128 stands for zero in the data rows.
Each second row below is the first row of its pair, turned about zero in one of four ways (a turn may also mirror it), then rescaled, with some noise.
After each pair comes the number of its way: 0 for the first way seen, 1 for the next new one, and so on.
[ 93 214  99 144  82  94 110  93]
[113 182 145  51 163  86 100 148] 0

[208 113 110  86 193  90 113 131]
[106 135  55  90  73 166  82 125] 1

[108 117 102 109 112 190 129 212]
[133 104 144 134 191 202 161 175] 1

[135 113  99  98  97 206 113 204]
[112 112  62 210 175 128 112 141] 0

[208 117  95  90 197 109 117 112]
[ 94 148  72  94  78 182  83 125] 1

[101  98  72 102 159  83 106 131]
[185 132 126 150 116 105 161  80] 2

[120 102  99 198  97 194 137 112]
[ 77 150 190 179 163 140 111 152] 1

[128 214 110 183 116 106  90 100]
[ 81  77 154 170  85 106 159  72] 1

[212 125 118  82 205 113 129 127]
[117 146 161 182  83 189 177  96] 2

[101 117 206  86 209  86 106 112]
[116 160 185  53 138  55 137 102] 3

[120 125 110  71  97  98 214 212]
[162 170  67 104 193 144 205 137] 1

[ 93 113 160  98 193 109 106 108]
[113 171 169  86 134  79 138 118] 3

[108 110  87  75  97  67 137 100]
[ 67 122 131 168  67 102  94 123] 3

[116 121 106 198  82 187  87 108]
[151 157 163 170 188  94 173 179] 0

[104 133 126 113 186  83 117 116]
[179 140 126 144  92 152 114  89] 2

[212 106  83  82 189  86 117 116]
[ 93 164  57  89  67 163 104 135] 1

[120 113 206 106 205  90 106 112]
[103 121 130 102  67 194 177  99] 0

[ 93 125 206  82 197  98 144 116]
[ 89  82 117  74  74 194 158 104] 0

[116 113 210  94 128  90 113 204]
[159 120  42 112  98 197 140 121] 0

[104 125  99 194 124 194 137 116]
[120 115 146 167 150  70 170 175] 0

[124 117 118  71 109 190 129 208]
[116  97  47 188 171 133 114 127] 0

[108 133 110 194  89 190 110 116]
[ 97  91 115  54 123  91 124 148] 2

[124 106 199 106 120 102 137 212]
[146  83  83  77 145  63 111 138] 3

[116  94 110 198  70 187 110 116]
[175 134 156 174 181 104 168 178] 0

[212 133 114  79 205 102 137 112]
[ 75 140 127 134 179 112 163  46] 3

[120 113 168  90 186  98 117 123]
[108 148 153  96 137  83 130 113] 3

[108 117 110 198  89 183 125 104]
[155 129 161 157 168  86 162 184] 0

[131 110 110 190  85 198 137 131]
[ 59 105 111  66 135  97 138 145] 2

[101 214 106 183  82  86 113 116]
[176 133 137 138  83 179  46 108] 3

[104 125  95  75  89 206 133 204]
[107  86  54 186 202 116 100 136] 0

[ 97 136 210  90 209  83 106 119]
[221 110  95 126  52 131 104 106] 1

[101 121 126  82 182  94 110 108]
[179 141 152 162  87 133 111  91] 2

[108 117  95 186  97 183 129 100]
[ 78 138 196 161 146 127 119 138] 1

[108 214 110  86 101  79 210 100]
[180 209 172 116 186 160 115 163] 2

[112 125 210  86 116  98 110 212]
[136  87  83  54 128  63 103 132] 3

[120 121 114 194 101 202 106 123]
[ 81  80 104  65 117 101 137 147] 2

[108 102  95 198  93 190 106 112]
[149 118 155 155 127 211 126 198] 3

[178 106  87  98  97  83 214 112]
[126 212 117 174 159 121 190 149] 2

[116  94  99 198 109 202 121  96]
[ 85 108 101  61 100  77 132 135] 2

[ 89 125  95 179  89 198 144 112]
[130 113 143 156 191  74 150 180] 0

[112 214  95 148  89  86 125 116]
[148 142 110 150  70 166  51  90] 3

[104 117 110 186  78 202 106 116]
[154 115 133 141 113 201 137 196] 3

[120 121 106 190  97 190 129 104]
[143 124 159 166 164  85 156 187] 0

[101  98 114 202  74 187  94 108]
[160  98 157 150 111 196 135 208] 3

[212 133 210  82  93  75 129  96]
[138 108  52  94 134  59  61  81] 1

[ 93 133  87 202 101 187 121 112]
[135 130 153 148 175  69 171 179] 0

[120 214 114 167 105  90 125 139]
[174 114 117  85 172 182 126 159] 2

[208 110  91  67 205  90 110 112]
[150 154 165 204  72 168 198  92] 2

[120 117 122  75 109 198 110 212]
[150  78 137  87 197 186 143 178] 1

[101 214  91 159 105  79 110 119]
[109 204 120  68 138  74 109 138] 0

[112 133 122 183  93 183 121 123]
[ 91  93 115  65 124 106 120 148] 2

[ 97 214  95 194 101  75 129 127]
[134 201 112  65 123  60 106 160] 0

[101 117 195  79 209  75 125 108]
[112 167 179  72 137  34 138  89] 3

[ 93 125 203  90 193  90 102 119]
[102 112 118  85  83 195 176  91] 0

[112  98 168  79 178  83 106 104]
[ 97 139 171  99 119  64 130 108] 3

[128 121 106 183  97 198 106 135]
[148 114 122 139 139 195 141 182] 3

[208 133 118  86 197  83 113 123]
[147 132 153 194  84 195 180 106] 2

[124 133  99 202  89 194 117 119]
[ 80  97 112  52 125 104 145 146] 2

[ 97 129  68 109 155 102 110 119]
[184 134 146 115 121 118 154  90] 2

[212 117 210  90 105  86 129 112]
[141  97  49  97 146  75  62  94] 1

[174 125  99  86  89  86 214 127]
[129 205 147 177 184 138 173 150] 2

[120 102 199  90 197  63  98 119]
[117 120 120  88  69 203 167  69] 0

[ 77 113 110 102  78  63 121 127]
[197 134 115 155 176  84 128 136] 2

[112 117 118  94  93  86 214 212]
[183  75  49 115 113 104  53 105] 0

[208 117 106  82 197  67 133 100]
[ 97 137 168 148  51 155  83  49] 0

[124 121  99 194 116 206 117 119]
[ 73 108 110  61 113 108 145 116] 2

[112 117  99 202 112 194 117 104]
[141 137 172 167 153  79 174 175] 0

[208 117 118  90 174  86 106 104]
[ 61 114 153 133 165 117 137  56] 3

[ 89 133  87 186  97 198 110 131]
[122 141 128 164 185  69 165 174] 0

[112 121 126  86 186  86 125 116]
[162 149 109 108  67 154 123 137] 1

[104 125 210  94 209  98 110 116]
[154 127 132 186  64 170  46  96] 2

[108 125 106  94  97 194 117 208]
[117 109  54 176 186 126 116 139] 0

[131  98 118 198 109 194 117 116]
[150 126 159 177 158 102 176 178] 0

[108 125 110 186 101 187  98 119]
[130 150 147 154 172 110 174 180] 0

[116 129 110 190  97 202 110 154]
[164 123 112 134 145 199 126 191] 3

[101 102 206  75 209  90 125 131]
[156 129 133 205  87 172  51  80] 2

[139 125 210  63 209  94 102 119]
[155 123 160 217  60 182  68  96] 2

[112 102  91 102 101 198 137 204]
[126 119 142 102 203 182 159 192] 1

[112 110 114 198  97 198 102 112]
[ 83  89 101  63 109  89 125 146] 2

[201 113 102  79 101 113 214 123]
[107 202  65  87 180 125 123 107] 1

[104 156  75  82 139 106  79 119]
[ 60 167 117 103 105 153  87 119] 3

[108 106 210 102  97  79 129 212]
[132  82 110 213 199 141  62 114] 2

[ 97 121 110 190 109 190 121 123]
[ 91 111 100  63 125  98 116 128] 2

[101 121 102  79 109  79 214 181]
[148 196 134 168 221 117 139  83] 2

[108 106  91 186  97 194 102 108]
[ 84 100 107  61 103  75 151 141] 2

[124 113  75 186  78 194 113 104]
[140 111 140 171 122 221 141 183] 3

[104 117 199  94 201  90 133 116]
[100  91 119  84  74 186 158  99] 0

[ 97 117 110  71  89  94 214 197]
[126 180 139 170 229 107 119  90] 2

[128  94 118 194  85 190 110 108]
[166 131 172 177 169 111 163 176] 0

[201 121 102  94 120  90 210 131]
[106 202  48 100 157 130 126 106] 1

[112 110 199  94 205  90 117 127]
[217 136  99 128  81 141  90 119] 1

[108 121 102 194 109 190 121 116]
[ 85 111 103  55 109  94 132 138] 2

[208  94 199  75  93  98 121 104]
[ 88  38 144 109 113  96 165  78] 3

[ 85 210 114  94  93  94 210 131]
[161 161  67 164  37 116  98  80] 3

[128 110 187  94 201  83 121 112]
[156 146 122 198  72 165  80  97] 2

[212 125 206  82 101  98 121 108]
[107 119 144 225 108 173 118 204] 2

[128 160 102 186 101 202  87 116]
[ 89  76 136  49 110 117 141 157] 2

[193 117  91  94  93  79 214 108]
[ 90 207  64  93 149  93 136  92] 1

[ 97 214 102 186 101  83 125 100]
[117 189 151  56 124  68 122 164] 0

[ 85 117 106  98 105 175 121 204]
[123 143  47 106 119 135 122 187] 3

[ 97 110 210  86  89  86 113 212]
[220  69  71 131 166  94 161 165] 1

[101 110 118  71 189  71 106 100]
[101 120 135  98 107 150 140  37] 0

[108 129 102 194 101 183 125  96]
[170 129 152 157 117 197 139 172] 3

[108 102 118 194 128 190 133  89]
[141 108 178 153 144  91 186 178] 0

[205  98 122  82 159  71 121 108]
[128 136 168 159  79 181  83  61] 0

[208 125 114  86 116  94 214 108]
[ 98 192  64  90 152 114 111  75] 1

[108 113 102  79  82 198 110 200]
[ 77  78 184 131 176  68 130  85] 2

[104 129 106 202 112 183 125 104]
[172 135 158 159 124 184 138 180] 3

[120 117 102 206  93 194 133 116]
[ 77 115  96  54 115  93 138 152] 2

[116 110 102 194 116 198 117 127]
[ 89 117 194 185 154 149 109 149] 1

[101 125 102  82  62  59 121 108]
[122 136 118  81 110  53 175 147] 1

[208 106 106  86 205  94 117 123]
[109 150  54  91  66 176  81 136] 1

[116 133 176  79 201  79 133 112]
[204 137  93 111  60 133 109 110] 1

[112 117 206  75 209 102 137 119]
[ 94  83 112  98  62 202 149  97] 0

[108 214  95 194 101  98 110 119]
[ 80  95 152 174  92 114 193  79] 1

[120 125 129 194  82 190  83 158]
[157 159 114 172 175 112 173 195] 0

[ 97 110 118 198 101 198 113 112]
[100 121 210 181 158 132 110 158] 1

[ 93 110  87  82 178  86 110 108]
[150 157 126  93  51 147 147 157] 1

[201 121 187  82 109  86 102 127]
[ 95  52 137  91 132 108 122  54] 3

[101 121 114  82 105  63 125 123]
[201 142 144 171 152 104 127 125] 2

[101  94 114 190 120 179 121 104]
[153 112 165 157 160  90 189 160] 0

[212 110 106  82 189  75 125 119]
[ 60 125 135 149 187 105 132  48] 3

[108 113 210 106  97  90 137 212]
[156  71  86  70 127  60 110 151] 3

[112 113 114 186  89 183 121 100]
[ 90 124 202 172 153 121 107 134] 1

[205 136 118  90 182  83 129 104]
[ 98 147 161 150  64 159  86  82] 0

[108 106 199  90  85  86  98 212]
[179 131  33 109 135 201 128 115] 0

[108 214  95 159 105  86 129 100]
[109 182 148  62 125  81  96 153] 0

[ 97 106 118 183  89 198 113 108]
[156 120 151 140 107 195 150 207] 3

[212 110 110  94 105  98 210 112]
[ 98 204 128 191 153 146 181 161] 2

[ 93 110  79  90 155  94 106 112]
[195 131 138 150 103  95 150  84] 2

[ 97 113 122 198 109 183 121 108]
[104 118 198 181 144 124 113 140] 1

[ 97 102 210  90 205  86 106 112]
[117 148 179  56 134  45 141 119] 3

[101 214  99 198  97  79 117 139]
[137 209 113  76 124  55 120 162] 0

[104 125  91  75  97  79 214 208]
[162  79  47 110 125  90  49  78] 0

[205 113 102  90  93  79 214 123]
[117 216 130 194 180 148 189 166] 2

[208 117 203  82  97  86 102 112]
[138  83  55  89 131  73  65 120] 1

[197 113  99  79 174  83 117 108]
[106 155  64  77  70 150  99 123] 1

[104 214 114 198 109 113 117 104]
[123 184 142  78 126  82 134 192] 0

[112 214 102 175  97 102 113 119]
[ 90  98 147 164 104 113 187  72] 1

[ 93 102 152  90 205  75 106 127]
[111 117 112 101  84 169 176  53] 0

[108 144 206  90 205  98  98 104]
[207  94 116 113  57 127  85 101] 1

[108 113 106 198 101 183 129 123]
[150 122 147 160 158  85 165 171] 0

[128  98 102 190  97 194  94 139]
[ 72  72 102  84 115  87 149 133] 2

[112  98 102  98 120 187 110 208]
[131  99 137 110 180 187 151 190] 1

[208 129  95 113 189 109 137 127]
[121 151 142 165  84 178 188 109] 2

[120 117 210  79  93  86 140 212]
[123  97 131 227 207 143  69 118] 2

[212 121 203  86  82 102 129 127]
[134  94  56  92 159  75  75 106] 1

[116  98  87 186 109 179 110 131]
[ 97  99  99  79 112  88 162 127] 2

[116 113 102  86  85 167 121 208]
[122  97 130  97 188 159 167 177] 1

[ 97 110  99  86 109 175 121 208]
[148 104 135 100 178 181 179 185] 1

[ 93 110 183  75 197 102 106 116]
[ 90  98 114 103  93 190 172  82] 0

[104 214 102 198  85  90 110 108]
[182 131 147 148  82 185  44 109] 3

[189 113  95 102 143  79 117 116]
[154 141 129 177 105 146 194 131] 2

[131 140 102 186  93 202 125 112]
[ 84 108 124  71 129 111 140 151] 2

[112 110 118 202  85 187 113 131]
[162 106 138 145 127 189 130 191] 3

[104 144 210  63  85  86 121 212]
[150 122  23  82 135 209  96 132] 0

[201 117 118  75 197  83 125  96]
[ 62 144 153 136 170 102 145  37] 3

[ 93 121 122 186  85 187 110 119]
[163 123 147 135 110 187 134 196] 3

[112 121 110 190 112 187 164 135]
[ 74 144 100  67 132 114 128 126] 2

[ 97 144  99  86 105  94 214 200]
[158 172  84 122 187 149 217 120] 1

[124 113 102 102  78 190  98 212]
[113  81 135 105 194 169 164 191] 1

[108 121  99 194 124 202 137 131]
[ 94 133 199 180 161 166 118 137] 1

[108 117 102  79 101  59 121 108]
[138 144 126  79 142 133  86  57] 0

[101  98 118 198  74 187 121 123]
[169  97 135 161 118 181 128 207] 3

[101 210 114  98  97 102 214 108]
[164 168  88 169  42 119 123  70] 3

[112 210  99 183  97  86 110 112]
[122 206 135  80 137  90 120 175] 0

[ 97 140 210  82 201  86 106 112]
[232 102 110 110  64 125  96 112] 1

[108 113 102 190  85 206 102 116]
[152 112 136 147 120 217 144 197] 3

[112 113  91 175  89  79 210 112]
[195 106 159  91 101  60  93 133] 0

[128 156 102  79 105  98 214 212]
[119 176 152 153 243 153 140  91] 2

[201 129 106  79 189  90 110 112]
[ 87 150 152 158  68 158  90  66] 0

[212 110 118  90 205  86 113 119]
[148 140 138 201  75 185 187 107] 2

[185 125 106  82 109  86 194 100]
[109 187  76  81 143 102 124  86] 1

[135 117 195  79 205 109 113 100]
[113 147 171  79 148  71 170  88] 3

[205 121  87  75 193  67 106 116]
[175 137 151 198  78 174 205 107] 2

[131 121 210  86 205  75 113 116]
[115 136 183  66 145  52 139  77] 3

[ 97 121 114 194  93 202 117 123]
[ 75  93  99  54 128  88 116 139] 2

[112 140 126  82 201  94 102 108]
[ 69 135 127 102  93 154 148  63] 0

[108  90 210  75 197  98 125 119]
[116  72 117  91  78 213 173  90] 0

[ 93 129 106  86 170  94 121 104]
[ 83 176 138 123 115  95 114 116] 3

[120 121 206  94 201 106 117 108]
[201 108 104 125  80 145  72 109] 1

[120 129 110 198 101 190 106 112]
[ 76 106 195 180 142 137 111 138] 1

[ 93 214 114 183 112  90 152 108]
[173 154 111  59 163 173 111 161] 2

[212  98 106  82 205  94 117 104]
[ 47 128 159 146 191 112 152  53] 3

[212 144 102  79 209  83 125 131]
[ 79 153 140 159  45 145  71  66] 0

[112 210 102  94  93  90 206 123]
[131 165 112  98 146 109 207  47] 1

[120 125 106  79  89 109 214 185]
[115 177 149 163 218 118 137 102] 2

[116 117 199  82 201  79 117 135]
[159 132 129 199  90 174  67  95] 2

[139 106 199  94  93 102  94 208]
[127  54  90  53 143  84 108 147] 3

[108 117 122 186 112 183 121  93]
[137 124 167 145 153  90 170 179] 0

[108 102  99 183  93 194 110 104]
[ 97 111 113  75 101  68 135 145] 2

[120 125 106 202 105 194 129 112]
[146 131 158 164 157  81 156 190] 0

[128 113 126 198  89 198 106 108]
[ 72  88 102  63 114  90 136 162] 2

[ 89 129 114 198  93 202 129 100]
[184 132 151 149 102 201 152 185] 3

[108 125 176  90 189  94 113 108]
[198 125 115 113  71 134 103 113] 1

[112  94  99 106  93 202 102 212]
[121  95 153 116 197 183 150 211] 1

[124 117 126  90 197 106 121  96]
[ 89 174 167 123 143 100 141  96] 3

[205 110  99  71  85  90 214 116]
[ 90  79  79 208  97 106 148  68] 3

[101 117 183  71 186 117 121 131]
[211 124 115 100  96 146  99 122] 1

[112 125 179  86 209  75 121 116]
[ 89 112 116  87  58 185 153  74] 0

[101 110 210  79 209  79 117  93]
[110 164 193  67 123  34 150  98] 3

[104 136 195  86 201  90 110 119]
[219 116 110 120  71 138 100 113] 1

[116 214 122 171 109  98 125 116]
[179 125 128  71 155 175 123 175] 2

[193 110 114  94 109  94 214 108]
[110 210 133 184 147 135 176 162] 2

[124 121  99  79 166  75 113 123]
[105 138 128 111 106 136 117  57] 0

[116 102  99 186  97 202 121 139]
[ 71  97 112  67 116  94 139 122] 2

[116 110 141  86 197  98 121 112]
[163 148 144 181  83 144 107  86] 2

[124 110  95  67  70  71 117 119]
[179 134 155 185 157  87 154 148] 2

[108 125  91  86 101 198 144 212]
[110  88  47 182 183 108 100 131] 0

[120 121 102 198  97 194 113 108]
[160 118 141 147 137 205 140 178] 3

[112 210 118  86  93 102 206 112]
[158 196 176 106 188 163 115 167] 2

[170 117 110  90 147  94 121 108]
[150 139 144 184 102 143 164 135] 2

[112 136 206  94 201 102 113 116]
[214  95 111 119  78 133  89 103] 1

[104 133 118 194  89 194 106 108]
[142 137 142 148 176  95 177 192] 0

[108 129 114 198  93 190 125 119]
[ 91  93  94  59 129 103 127 143] 2

[104 144  99 190 109 198 110 150]
[ 93  97 189 178 157 158 153 141] 1

[208  98 122  75 201  98 125 104]
[118 161  47  81  78 162  63 122] 1

[208 136 114  90  97  83 210 104]
[124 212 146 185 160 159 180 180] 2

[104 102  91 198 109 175 110 104]
[106 118  81  65 100  80 140 129] 2

[108 214 118 198 120  79 117 119]
[194 147 150 140 114 169  45  92] 3

[147 129 102  86 109  79 121  96]
[133 144 153 111 136 146  84  81] 0

[212 117 118  79 205 106 137 116]
[ 83 124 158 171  43 169  86  72] 0

[120 125 210  86  89  98 121 212]
[204  63  73 121 174 106 155 146] 1

[212 140 118  79 201  86 121 112]
[146 152 159 195  73 201 180 116] 2

[128  98 114 194 128 187 102 104]
[ 88 115 181 178 130 141  88 161] 1

[108 125 110 186  97 175 110  96]
[ 95 120 196 174 133 115 116 136] 1

[212 106 102  79 201  86 110 123]
[100 132  45  84  66 171  84 133] 1

[124 121 110  94  97 202 110 212]
[118  79 143 102 195 178 148 177] 1

[212 125  99  79 205  90 113 104]
[ 55 145 144 133 182 120 138  41] 3

[205 113 106  82 166  83 102 108]
[152 138 143 201  80 153 186 120] 2

[124 129  99 198  93 179 137 108]
[ 65 141 186 175 154 122 124 130] 1

[101 102  95 202  85 187 121 108]
[ 87 108  93  55 122  75 128 148] 2

[135 125 152  82 201  79 110 123]
[170 132 139 187  89 173 107  94] 2

[ 97 110  87 194 112 194  98 119]
[ 86 122 205 178 132 151 129 167] 1

[101 214 114  90 101  90 202 116]
[157 163  80 163  50 110 108  66] 3

[112 110  99  71  97 202 110 200]
[ 86  79 194 137 176  76 128  75] 2

[112 113 210 106 101 102 113 212]
[125  74 115 198 181 137  63 118] 2

[112 214 114 183 116 102 110 104]
[ 97  90 152 166  93 116 173  63] 1

[112 125 106 194  89 198 125 116]
[ 78 128 191 178 173 130 124 139] 1

[135 113 141  82 174  83 106 116]
[166 130 139 177  93 149 119 105] 2

[116 113  79 194  97 179 129 123]
[142 135 149 169 171  69 159 161] 0

[120 117 210 106 209  75 133 108]
[136 150 192  84 143  46 142  87] 3

[212 133 206  79  82  83 106 119]
[124  97 150 239 121 166 132 204] 2

[112 125  95 198 101 198 140 127]
[138 119 138 166 160  63 160 191] 0

[ 97 129  87 106 105 202 121 212]
[ 78  87 171  92 181  95 138  68] 2

[128 113 203  79 205  79 125 116]
[105 104 122 104  64 204 151  86] 0

[112 110 118 202  97 202 110 116]
[ 76 100  96  56 115  90 122 144] 2

[108 106 129 194 105 179 121 112]
[ 90 100  88  82 110 102 121 137] 2

[120 136  99 186 105 194 125  93]
[122 130 171 149 162  87 155 185] 0

[116 117 206  79 209  94 144 131]
[236 134  83 118  85 149  87 108] 1

[208  98 206  82  93 109 125  96]
[108  30 144 105 121 106 176  75] 3

[124 121 176  94 193  86 125 112]
[164 131 126 184  81 164  89  98] 2

[104 133  95 190  89 194 110 116]
[140 142 148 162 182  74 163 177] 0

[112 117 137 183  93 187 117 108]
[149 126 154 144 164 120 163 190] 0

[108 110 102 194 112 198 102 100]
[ 92  99 108  58  94  80 132 141] 2

[128 113  87  90 151  90 121 116]
[123 152 106  91  82 135 146 138] 1

[124 206 110  82 101  83 210  96]
[144 153  88 169  47 107 117  44] 3

[116 110 210 109  93  90 133 212]
[162  63  82  86 130  50 101 154] 3

[101 102 203  90 205 109 117 100]
[218 130 113 115  70 134  74 124] 1

[193 113 102  86  97  83 210 119]
[ 96 205  60  94 164 100 139 109] 1

[124 210 106  75 109  79 210 104]
[179 206 179 128 189 167 129 158] 2

[124 113 110 198 112 190 113 108]
[ 94 119 190 173 138 146 100 139] 1

[101 117 114 190  93 194 140 116]
[101 141 197 175 169 136 118 136] 1

[208 102 118  71 193 113 133 116]
[ 86 109 149 179  69 180  97  75] 0

[124 214 102 190 112 102 106 119]
[112 203 133  88 121  79 120 168] 0

[120 117 206  71 209  94 133 127]
[145 151 138 209  94 182  61  94] 2

[120 110 102 198  89 175  98 108]
[164 150 170 163 170 101 175 161] 0

[116 117  95 202  89 194 110 108]
[159 121 156 155 121 209 136 190] 3

[197 117 106  98 124  90 214 131]
[111 207 127 176 153 159 181 136] 2

[101 214  87 171 109  90 106 108]
[205 120 122  55 153 160 152 162] 2

[112 117  95  90  93  90 214 212]
[114 168 121 162 236 117 147  84] 2

[124 117 106 186 116 198 113 104]
[ 89 125 191 171 149 139  96 147] 1

[212 106  99  79 178  90 117 127]
[ 53 119 125 142 182 101 136  66] 3

[212 117  99 106 205  90 129 112]
[136 146 131 185  66 193 188 111] 2

[108 210 106 163 116  94  98 100]
[152 150 150 131  96 175  51  88] 3

[101 110 191  75  85  86 106 212]
[175 128  32 101 148 200 113 103] 0

[108 125 106 106 105  94 214 212]
[167  72  45 120 101  88  61 113] 0

[212 125 106  94 166  86 113 119]
[ 70 115 141 141 171 130 129  62] 3

[135 113 210  79 209  98 117 112]
[115 142 169  58 144  54 161  87] 3

[104 121 210  79  97 106 110 208]
[131  71 145 205 189 133  53 120] 2

[116 140 203  75 205 102 106 108]
[164 135 153 190  68 173  60 114] 2

[104  98 110 194  97 179 106 119]
[160 132 153 169 170 105 174 170] 0

[ 97 121 102 194 101 198 106 100]
[130 131 159 157 185  81 181 175] 0

[104 113  87 206 116 179 106 116]
[149 141 156 167 157  70 178 156] 0

[120 206 118  94  89  90 210  96]
[108 102 144  53 116 100  32 152] 0

[112 140 118  79 178 102 117 112]
[174 146 158 149  96 143 111 100] 2

[124 129 141  86 174  79 117 123]
[164 131  96 109  81 126 128 122] 1

[128 187  95  82 101  86 106 100]
[ 93 176 134  85 159 134  73 102] 0

[ 93 125 129 183 112 206 117 100]
[120 118 155 149 165  96 182 184] 0

[112 125 122 194  97 190 106  96]
[164 119 167 136 110 196 138 170] 3

[193 121  83 102 101  90 214 135]
[109  98  78 213 125 103 131  78] 3

[101 121 191  82 209 121 117  96]
[207 126 132 107  79 141  90 110] 1

[ 97 102 122 198  93 194  94 119]
[ 92  77  99  68 119  71 121 142] 2

[212 113 210  90 105 117 121 123]
[131  96  47 100 161  97  55 106] 1

[128 102  83 190  97 179 140 108]
[ 84 131  94  67 119  82 150 145] 2

[104 106 102 194 112 190 117 104]
[ 91 139 195 177 137 142 116 160] 1

[124 125 102  71 116  86 214 204]
[161 180  55  97 170 154 201 135] 1

[112 121 102  86  97 171 106 208]
[105 121  47 100 135 142 128 176] 3

[ 93 113 156  90 189  67 129 127]
[183 144 125 179  99 155  85  80] 2

[112  94 118 206  85 190 113 104]
[ 76 132 198 189 162 110  98 162] 1

[101 110 118 175 105 206 102 108]
[ 81  93 123  67 100  80 110 140] 2

[116 121 102 194 112 171 102 119]
[139 150 155 156 145  91 170 165] 0

[116 110 126 117 132  59 129 123]
[162 140 130 105 115 132 124  79] 0

[ 93 133  87 186  97 206  87 116]
[ 83  94 233 167 142 140 140 154] 1

[ 93 117  87 194 105 190 102 112]
[ 82 118 214 176 135 152 129 156] 1

[108 214 106 190 120  98 121 135]
[101 107 138 186 106 121 187  70] 1

[112 206 106  98 101  83 206 116]
[114 103 124  56 116  88  43 140] 0

[120 113 206 102 205  94 106 104]
[155 126 127 183  53 176  60 106] 2

[112 113  95 194  97 194 121 116]
[ 90 125 193 167 161 135 120 151] 1

[208 106 102  94 182  98 121 100]
[ 91 153  78  94  76 149  75 134] 1

[112 113 210  75  97  83 110 212]
[130  73  78  53 121  48  96 131] 3

[101 125 110  82 105  86 214 208]
[176 173  72 114 180 140 209 140] 1

[ 97 125  91 194 128 190 133 108]
[106 125  96  55 103 110 120 124] 2

[101 125  99 190 105 194 121 119]
[ 97 112 114  51 115  96 127 131] 2

[208 129 206  86 109  94 117 123]
[145  92  63  99 143  87  73 108] 1

[208 125 110  75 197  98 133 119]
[120 151  57  81  76 178  87 106] 1

[101 133  99 202  85 183  94 112]
[156 129 149 150 114 215 112 193] 3

[131  90  91 198 112 183 106 119]
[ 82 102  86  77 105  85 161 133] 2

[104 102 210  79 209  94 106 116]
[107 150 178  60 139  41 146 112] 3

[101 106 114 194 105 187 129 104]
[100 118  88  68 109  81 119 148] 2

[101 133 199  82 197  83 102 119]
[ 93 118 110  81  80 194 170  85] 0

[166 113 122  79 124  94 106 119]
[150 116 154 184 107 131 163 137] 2

[128 129 102  98 112  90 210 212]
[119 171 125 165 224 142 149  78] 2

[128 110 110  82  82 187 110 204]
[128 113  65 191 193 141 106 119] 0

[108 121  99  94  85 102 214 197]
[134 117  43 184 101  79 108 136] 3

[124 129 114 194  97 183 113 104]
[168 119 143 153 125 199 136 161] 3

[108 110 106 198 105 202 113 112]
[ 81 125 204 186 156 142 109 150] 1

[101 136 114  90 120  59 121 127]
[ 95 139 120 129  86  93  79 116] 3

[104 214 102 183  93 106 129 119]
[164 123 117  59 165 164 132 167] 2

[120 102 179 106 197  98  98 108]
[101 142 185  83 149  77 134 113] 3

[116 206 110 129 109  83 133 119]
[110 115 128 128  97  99 186  67] 1

[112 214 110 156 105  86 117 116]
[111 177 130  73 124  92  98 147] 0

[104 121 210  79 205  86 117 104]
[236 120 104 114  70 125  78 108] 1

[108 110 106 202 101 187 121 119]
[147 122 156 166 157  83 179 180] 0

[112  98 179  79 205 121 110  96]
[203 125 121 107  75 149  67 135] 1

[120 129 183  86 197  86 133 127]
[ 90 107 115  90  64 179 140  94] 0

[ 93 121  95 186 128 187 117 131]
[101 129 197 184 136 161 134 142] 1

[208 125 206  79 101  98 137 119]
[145 102  57  92 151  77  66  95] 1

[101 136 210  79 105  94 113 212]
[141  75 142 195 192 150  62 102] 2

[112 214 106  90 105 102 210 112]
[136 161 129  97 159 113 195  39] 1

[108 214 106 183 101  90  98 116]
[198  97 112  58 148 163 134 174] 2

[208 106  99  94 189  94 121 108]
[ 97 160  63  94  79 169  94 126] 1

[124 106 156  79 186 102 117 119]
[ 85 145 156 105 145  75 144 108] 3

[108 121 206  86 101  75 117 212]
[217  62  65 126 149 110 164 154] 1

[208 129 203  86  97  86 137 112]
[137 107  57  95 151  70  76  89] 1

[120 129 114  75  89 102 210 185]
[128 119  37 169 100  69 124 126] 3

[108 110 106 190  85 179 129  93]
[157 112 169 148 175  92 168 177] 0

[101 110 110 202 105 183 121 104]
[ 94 124 195 180 143 133 110 146] 1

[212 136 195  86  97  94 106 108]
[138 161 149 137 106 228  64 140] 0

[ 89 110 183  86 193  98  87 116]
[215 106 123 111  58 126  99 149] 1

[104 214 102 179 112  86 121 116]
[176 154 136 146  94 165  47  90] 3

[108 210 102 152  97  75 133 116]
[131 177 126  61 122  85  96 148] 0

[ 97 110 102 186  82 179 129 116]
[159 114 148 146 177  85 154 174] 0

[197 102  87  86 124 109 214 112]
[ 93 219  71  85 155 137 113  99] 1

[131 113  99 109  93 194 121 204]
[111 105 141 121 190 179 150 172] 1

[104 113 114 202  93 198 117 123]
[ 84 112 207 192 165 142 119 149] 1

[124  98 191  79 197  86 121 108]
[100 144 174  93 137  50 152  94] 3

[128 106 122 202  97 190 137 112]
[ 97 129 185 186 173 135 102 141] 1

[112 113 126 198  93 187  98 100]
[164 104 163 137 111 201 134 185] 3

